Rotation paths and how fast each direction turns (deg/step)
Each turn is a multiple of 5 degrees from 10 to 175, or 0.
Each row of a path follows its step; steps can be skipped.
path 1
step 1: [ -5  -8  -2  10 -16 -14  16  27   5  12  14 -10 -17 -16   6 -31  43   5
  -7 -11  15  -1   3 -28  -1   2 -12  19 -33 -11  34 -27  -1  23  -5 -31
  -2  -3 -29   8  -1 -21 -21 -12 -11  -1  -8  12 -25  12   3 -22  11   3
 -40  23   9 -31   6  16   2 -22 -12  -3  18 -18   4 -19  -3  12  22  -2
 -33 -19   6   9  -2  22  12 -26]
step 3: [  9  -7 -10 -32   3 -23   6  19  -9  32  23   5 -16  -3  13   7   4   5
 -10  24   2  -4  -3   7  24  23  33  17  -6 -10 -31 -16  28   7  -4  -8
  -5  18  15  22  16 -12 -22   1  -9  -6 -16  -4  14  -5  15  38 -21 -20
 -20  19  10  -4  19   8   0 -30 -26  49  -3  29 -14   5   2  26   8  10
 -29  -1 -17  22  10  -9   0 -25]
step 4: [ 23  24 -11   3 -25 -18  15  15 -36   7  27 -28 -20  21  25   3  19 -24
   1  -6   1 -20  -6 -26   8  18 -14 -22   0 -15  10  38   0  11   2  10
   7  11 -13 -18  -1  -6   5 -18   6   4  14   2   7  22  10  -1  -5  22
  23 -12 -21  -2  12  38  31  29  35  -4  30  -4 -19  21  -9  19  -1  15
  35  13 -14 -11  -2  -4   5  -2]
step 6: [ 22   3   4   5 -18 -31  -1 -15 -14  24  24  25 -21 -35  18   3   9  -4
   6 -23 -32 -29  -2  20  -2   6  19   5   2  -5  17  13 -17  11   8  12
 -15 -20  -3 -26  14 -39   1   5  10  10  28  -7  22  35   0 -37   8 -19
 -24  -7 -13   2  -4  27  -6  -7  -9  -4  12 -11  13  -3  19 -24   3  -6
  -9  14  -2 -11 -27 -29 -31 -20]
step 10: [  6 -16  -7  29  -5 -20   1  35 -13  22   0  -4   0   9   9  11   3  16
   3   3  -2 -15 -17 -21  12  22  -8  -3  25   4  -4  15   1 -12  19  -9
 -26   8  18   0 -19 -28   7  48 -11   9   1  39 -23  15  14   0  15  12
 -37  17  -9 -23  31  14   4 -15  -1   6   2  19  12 -22   6  -7   6  -4
  -1  10 -10  39  -4 -42  27 -21]
step 15: [  9  13 -16   2  19 -18  -6  -8  24 -13  50  14 -19 -11  -4   9  14  -2
 -17  -4 -21 -20   0  -6  -7  -7  -8 -10   5  -3   3   4   6  -7  46 -17
  -7   6  -6 -15  -9 -12  18  -4   6  11   1  16  -2 -15  20 -14   1  -9
  -8 -26  10 -11   7  38  29 -12  13  22  11   0   2  13 -20   3  62  31
  26  17 -23   0  -5  20  -6 -35]
step 16: [ 26 -15  20   2 -26  -2  23   4  -3  24   8   3  -9 -23   4  11  15  22
  23 -11  18 -18 -16 -16  -6   9   5 -29 -20 -29  23 -18   9  10 -59   5
   4  11   5 -24 -19   4  -5  16 -26  -2  21 -15 -10  22  16   4  -9  10
  12  -1   1 -15 -13 -27 -10 -15  -4 -41   4 -20  16   1  29   3  34  19
  -2   8   4   7 -16  -2   6 -25]
step 18: [ 33  -1 -19  13 -20  11 -11  11  -7  35  23 -12 -32  27  -1 -18   8  -9
   7  12   5 -16 -10  30  -7 -26 -17  27 -11 -16 -12  17   7  -8   1   9
  21  11  -4  -4 -29 -19 -32  -4 -22  -2  38 -15  16  -2  27  24   4  -3
  12  22   4 -32  11 -12  31 -21 -20  20  -2 -12   5 -25   2   9  -7  -1
  -1   6   1  19 -17 -33  15 -11]
step 22: [ 20  11  10  -1 -16 -25 -17  16   2   9  22 -22   4 -15 -18  14  38  12
 -10  -6  12 -25  -5 -13  23 -24   2 -24  25 -19 -17  -3  10  20  26   9
  -7   4  18   4  -4  -3 -12   1 -25  18  24 -12  25  27 -11  17 -14  12
 -15 -20  17  12  10  11   1 -24 -44  42  23 -16  -2   4  -6  -4   9  20
 -11 -17 -26  -1   6   4 -34   4]
Directions:
[  3   5  -3  -7   4   0   1   5   3  -4  -2   5   5  -1  -4   0   2   0
  -1  -2  -2   0   2  -1 -10   1  -4   0 -10  -2  -2  -5  -1  -1   2  -2
 -10   3  -4   5   2   1   4  -1  -6   5   0  -2   3   0   2   4   2  -4
   2  10  -7  -3   2  -2  -1  -5  -2   4  -1  -3  -1  -1   1   4  -1   0
  -3   0  -7  -3   6   7   1   1] => 175
[-2 -5 -4 -1 -1  6  0  8 -5  5  3  0 -2  9  3  1  5 -1 -2 -1 -1 -6  5 -2
 -1  0 -5 -7 -3  4  0  5  1 -2  0 -8  1 -8 -3 10  4 -1  6  0 -5  1  2  0
 -4 -3 -2  0 -2  0 -4  3  0  0 -1 -2  2  1  9 -2 -1  0 -3  6 -3 -2 -3 -1
 -5 -3 11 -4 -1 -1  0  0] => 110
[-5 -2 -1 -3  0 -4  9 -2 -1  6  0 -3  0  0  1  7  4  0 -1  0  4 -4 -2  0
 -2 -1 -2 -3  2 -2 -4 -5  4 -8  2  3 -2  2 10 -3  4  0  1  1 -2 -2 -6  9
  4  5 -1 -5 -1  5  1 -5  6 -3 -2 -3  5 -4  4  4 -9 -3  2 -1 -1  6  4  0
 -1 -5 -2 -3 -3  8  4  2] => 55
[  1  -6   0  11   8  -4  -6   5   1  -4  -3  -5   0   2  -4  -1  -5   1
  -3   0  -7  -3   3   4  -2   2   2   2   3   3 -11  -1   1  -1   4  -7
  -4   0   3   4  -9   5   6   3   1   0  -4   1   2  -2  -3   0  -6   6
   1   0   2  -3   1   0   1  -5  -2   5   1  -2   3   2   0  -1   7   5
   3   0   1   0   3  -5  -1   3] => 145
[  2  -1   1  -3  -3   1  -4   3   4   1  -5   8   0  -1   9   0  -2   4
  -3  -1   0  -2  -3  -3   8   6   2  -2   4   1  -3  -3   6   2   2   2
   1   1 -10   1   3   2  -1   5   3  10   5  -2   4   4  -3  -2   0   5
   3  -3  -1  -1   1  -8   1  -7   3   2   7   5   5   1   4   4   3  -1
  -2  -4  -3  -5  -2  -3   2  -2] => 115
[ -1  -5  -3  -2  -2  -3  -2  -2   3   3   7   3   4   1   1   2   3   3
   2   2  -1   7   5   2  -2  -2  -3  -3  -8   6   2   1   4  -4   3   3
   1   0   4  -1  -6  -7   3  -6   3   2  -6 -11   9  -3  -4   0  -1   0
  -3  -7  -5  -3   1   2  -4   0   0   4   1   2   3   0   4   6   2  -7
   4  -2   3   3  -4  -5   3  -4] => 120
[-3  7  4 -1  0  6 -5  1  5  8  1 -4 -3 -4 -3  4  0  8 -2 -4  4 -2 -6 -5
  0  8 -7  6  3 -3  1  6  2 -1  5  5 -4 -1  5  5 -5  5  2  0  0  5 -1 -2
  2 -9 -3 -3  1 -1  2  2 -1  4  2  2  0  3 -3  4 -4  5  1  1 -4 -6  1  0
  0  3  3  3 -4  5  2 -1] => 145
[ 5 -8  6 -1 -9  0  4  1  3 -1 -6 11  8  1 -1  1  2  4  5  5  6 -2  3 -4
  4 -5 -5 -4  0 -6 -3  5 -1 -4  5 -2  2  6  3 -2 -5  4  1  2 -5  1  3  5
 -3 -4  0  2 -6  1  1  2 -3 -2 -5 -2  1  6 -1 -3 -2  3  0 -3 -1 -3  3 -3
  3  2  0  3  4 -2 -4  2] => 130
path 2
step 6: [ -3 -28  44  14 -25 -20  18 -26 -10  -3   4   5 -30 -32 -17 -14   3   6
  18 -19  21   0 -21 -13   5  17  20  -6   0  13  18  -5  29  27 -12  -4
   0   0  13 -19 -15  -2  -8  22  14 -20 -15  -4 -29  -7  -1 -25  -6   0
   4  -5  39 -11  -1 -19 -22  -8 -11  17 -13  29 -18  -2  13 -28 -19 -15
 -12   4  12 -13 -21  20  36 -20]
step 7: [ 10 -10   5  22 -11   3  -2 -19  -6 -12   3  17 -40  -4  18 -26 -15  40
  10 -28  41 -30 -25  -8  11  10  25 -25  -7 -27  -3  -1  16   7 -22  -2
  10   9  -5   7 -27  21   6  17  -4  22  -3   6  -3  -2  32 -12 -11 -37
 -18   4 -15   4   6 -11  21  -1   4 -14 -24   3  28  31   2   0 -22   0
 -32  14  15  -6 -11  13  26   3]
step 8: [-10 -25  21  10  13   0  -4 -13 -53   8   2  15 -36 -35  -2   5  18  31
   0 -42  24 -19   3 -20  14  12  12  -4  19 -37   2  -2 -21  14  -8  -6
  -9  -9  13 -17   9 -10  -4  -9 -31  21   7   3   1 -25 -16 -50  -1 -18
 -15 -19   9  -4   4  -6   3 -22  26   7  -4  19   8 -27 -21   1  -9 -18
   2   5  -3   2  -5   2   8   1]
step 10: [-15 -34  25  -6 -25  19  20  11   7  -8 -15  34 -35  36 -12  -7   9  20
 -11  10  -8   6  32 -22   2  25   4   0  -9  -2   5  -7 -11  23  -8   1
  -4  -8   5  -7   0 -10  -3  -4  -2  15 -10 -10 -16   1   4 -43 -28 -18
   0 -32  12   5  20 -12  12 -15  21  23  17  32  47   1  -7  15 -30  19
   9  -3  30   1   6  16  -3  10]
step 15: [ 20 -21   1   0 -18  28  -8  -3  -2 -14   0  29 -16   8  20  28 -16   8
  -2  -8  10   0 -27 -27   7   9  34 -30 -22  16  17  -1  21   8 -15  -1
 -18  15  -9   1  12  -3 -11   5 -24   6   4  15 -26  -2  27 -44  15  -8
  27  -8   4  -6  16 -15  27  -8  31  12   0  14  10  22 -26  -5 -16  32
  14 -18  39   8 -11  10  28   7]
step 19: [  9 -13  44  34  -7 -28  21 -13 -26  10 -29  33 -27 -21  -6 -25  -9  11
 -19 -36  27 -18  -7 -27  -2  17   3 -15  10 -13  -9  -3  -9   5 -10   3
   9   2  -8  -1  15   1  -2 -16 -15  -4  12   9 -18  -9 -22 -31   0 -12
   4 -27 -31 -10  43  -7  14 -25  -4   8 -29   5   7   8  15   3   7  11
 -20 -21 -10   7 -11  -4  -8 -25]
step 21: [ -4 -26  29  -1 -27   3   8  -7   3 -17   9 -14 -28  17  14  10  27  -7
 -16 -23  13  26   4 -40  10  33  17 -16 -30 -11  -1  -5  13   9 -10  12
  22  15 -12   0  -7 -17  12 -22   2   1  40  15  -7 -17 -10 -25 -16 -26
   6 -25  18  19  31  -5  33  -9  21   3  -5  19  11  11  -6  -7 -39  -3
   0   3  22  15 -29   2   1  -5]
step 25: [  9  -9  28  18  -8 -44  21 -30 -52 -14   0  31 -24  -7  -5  -8  -1  14
  -9   5  43 -16 -18 -30  -4  10   5 -12 -16  -3  15   8  18  28 -22  -4
 -32 -11   8  -9  -5 -13   9  -6   1  13 -19   0  -1  -9  10 -28 -20 -10
  17  27   9  -6   1 -14   3 -30  13  22 -16  -1  13  25 -14  12   6  10
  25 -20   9  -7   5 -13  12  -1]
step 26: [ -2 -22  28   4 -12  10 -11  -6   6 -15  25  24 -19 -28  30  -6  17  23
  18 -21  -6  -3  -8 -25 -16  -4  37   1 -13   6  28  -9  29  34 -21  -3
  -7  24   8  13   3   6  10 -16 -34  12  -8  22  -3 -31  -9  -9 -17 -19
  -5 -16   3   0  10 -14   8   0  12  13 -17  24  15  19   8 -12 -23  -2
  31  -4   9  -8 -11  34  41   4]
Directions:
[ -8  -3  -1  -2   5  -7  -1  -5   0  -4   2   1   1  -3  -4   5  -2   3
   2  -3  -5  -3  -4   0   7   4  -7  -8  -2   5   3   3   0   1  -4   2
  -1  -1  -1   3  -1   3   0   5   3  -4  -1  -1  -1   0  -1  -3  -3   6
  -1   5  -2   1  -4  -3  -4   7   1  -2   7   3  -3  -5  -7   4   2  -3
   1  -5   6  -1  -4 -10   3  -3] => 155
[ 4 -2  4 -5 -1  3  3  0 -3 -3  1 -2  5  6 -5  6  4  0  8  1  3  2  0  7
 -4  0 -5  1  1  6 -4  2  9  1 -5  1 -1 -5  4  3  3  7  0 -6 -2 -4  2  5
  2  1  1 -3  4 -2 -1 11  2  2 -3  4  1 -5 -2  1  0  1  1  7 -3 -2  4  3
  4 -4 -2 -2 -9  2  2  4] => 35
[ 2 -1  9  3 -2  0  0 -1  3  4 -2  0 -1 -4  4  0  2  7 -6 -2  0  4  2 13
 -2 -3 -2  1  1 -6 -5  0  1 -9 -2 -1  7 -1 -2  3  3  0  3 13  2  1 -6 -1
  1  5 -1  1 -3 -1 -2  4  5 -1 -6  2 -2 -3 -3  1 -2 -2 -4  1 -4 -4 -4  1
  0 -4  8  5 -2  2 -3 -2] => 65
[ -3   2  -1   3  -2   3  -1   3   1  -4  -9  -4  -2   3  -5   0  -5  10
 -11   3   9   1  -5   2   0   1   1   8   2  11   4   3  -2  -3  -4  -3
  -3   0  -2   2  -5  -3   0   4   3   0   4   2  -2   5   3  -1  -1   4
  -2   6  -3   0   1  -4   3   0   2  -2  -5  -1   4   3   2   1   8  -4
   0  -1  -2   1   4   0   3   0] => 140
[-6  8  3  0 -1 -5  3 -3 -6 -1  2  0 -2  6 -4 -3  5  4  3  3 -3 -8 -2  3
  4  1  2 -2  8  0 -2  7 -4  4  0  2  2  3  2 -3 -2 -2 -6  1  0 -1 -1  3
 -5  4  1 10  2 -5  2  5 -1 -6  0 -7 -1 -1 -5 -1  1  1 -5  4  5 -1 -3  6
 -1  2  0 -5 -1  4 -3 -8] => 60
[ 2 -2 -2  4  1  1  3 -1  6 -9 -2 -6  2 -4 -5 -8 -1 -1  5 -3  9  7 -1 -1
  4 -1 -7  0 -4 -5 -1  5 -2  4  2  4  4 -5  1 -1  2  6 -2  1  2 -1 -6 -6
  2  0  3 -1  0 -3  0 -2 -5 -5  2 -2 -7 -3 -5  6 -1 -6  0  3  0 -4  4 -1
  3  0  0 -4  5  2  5 -7] => 60
[ -1   4   4   1  -1  -1   1  -8 -10   3  -9   4  -1  -2  -4   5  -1  -4
   4   4   0   0  -3   2  -1   1  -9  -1  -5  -2   1   2  -4  -5   0  -8
  -2  -1   2   3   5  -6  -1  -1   2   5   5  -1   0  -2  -1   1   1   4
  -3  -4   0  -4  -1   9  -7  -2   7  -1  -1   1   1   6   3   0  -2  -6
   1   4  -4  -2   1   2  -2  -7] => 130
